(in the rows, 128 means zero)
One hidden turn or mirror swaps the rows below in pairs. Which row is each named row swapped with?
The rows were stretched afterwards, more along some directions than others.
J989: [138 168 135 109 120 180 138 136 123 132 156 123 137 116 107 110 144]
J193: [ 98 131 144 111 128 137 150 122 149 101 169 148 152 121 100 114 137]
J951: [137 180 139  96 120 151 130 120 105 138 153 145 161 109  90 129 126]
J450: [106 181 142 118 128 133 125 124 122  99 130 158 153 114 101 101 112]
J797: [122 134 142  94 107 123 118 126 113 121 139 146 158 115  85 106 153]
J776: [129 153 140 111 130 172 131 137 128 130 162 124 122 112 115 129 141]
J490: [124 122 138 133 117 144 151 118 141  83 142 150 145 128  71 120 145]
J367: [108 117 144 129 135 120 149 113 138 101 164 145 160 139 108 108 147]
J897: [116 159 128 129 123 145 151 130 126  97 152 161 130 144 136 100 129]
J635: [120 145 138  92 101 131 122 127 118 106 144 162 165 120  74 103 150]
J860: [132 166 123 131 133 159 148 132 132  89 158 160 137 139 121  99 127]
J287: [124 124 154 126 130 157 154 123 143  88 149 140 161 123  87 124 147]
J425: [107 166 116 139 134 139 121 145 109 132 135 160 164 113 145 110 119]
J899: [132 157 133 111 118 114 123 112  93 136 144 150 138 123  90 135 124]
J169: [135 154 129 106 132 172 128 140 130 128 161 120 119 109 114 128 130]
J918: [133 155 133 116 125 165 130 132 128 135 143 122 117 120 113 125 142]
J126: [128 128 145 130 126 148 161 126 135  90 138 149 156 124  81 115 143]
J775: [126 155 137 113 126 171 132 132 131 126 159 127 119 117 108 122 147]
J839: [120 141 140  96 105 117 123 126 114 113 133 159 159 119  83  96 148]
J306: [114 169 111 135 139 138 120 148 109 138 125 156 163 112 149 114 119]
J388: [116 173 124 127 136 163 126 143 112 135 143 158 167 119 146 115 126]
J870: [102 136 151 112 133 142 147 117 148 104 174 138 162 116  94 110 140]
J935: [122 139 132  94 106 111 121 134 114 120 127 149 155 116  81 102 144]
J123: [122 153 138  88 104 132 122 128 122 110 131 151 153 108  79 102 144]
J511: [132 132 150 127 119 155 152 121 135  92 140 143 153 119  80 116 140]
J746: [113 145 103 132 112 120 138 117 129 132 129 154 111 116 110 124 113]
J916: [121 178 126 121 117 120 128 121 119  98 122 162 146 118  97  88 114]
J573: [121 191 130 102 128 156 135 120  99 128 145 144 159 114 108 128 120]
J815: [ 99 171 131 119 125 134 132 128 123  82 133 166 158 114  99 104 121]
J331: [127 120 145 134 124 140 152 122 139  92 139 142 155 123  80 115 141]
J751: [124 190 137  97 116 151 132 122 102 133 146 143 154 106  94 130 118]
J141: [100 138 113 137 107 112 150 116 126 120 135 169 118 124 115 115 115]
J845: [104 185 129 123 132 141 128 132 125  98 125 157 158 107 108 105 110]
J60: [127 184 142  98 116 145 127 118 105 131 152 147 162 110  85 131 117]
J202: [109 142 110 133 113 126 156 122 133 122 129 161 118 123 120 116 117]
J381: [115 174 119 127 135 157 125 149 115 135 139 155 170 109 144 111 116]
J134: [109 159  99 125 120  86 132 106 108 114 135 157 140 140 104 112 122]
J581: [ 99 129 143 113 123 142 151 126 150  83 169 148 157 119  91 113 136]
J576: [102 139 105 139 118 114 145 117 125 126 126 163 113 123 122 122 115]
J412: [115 166  99 134 128  98 131 116 107 117 137 154 143 121 113 114 114]

J60 is swapped with J775
J860 is swapped with J134
J839 is swapped with J331
J123 is swapped with J287

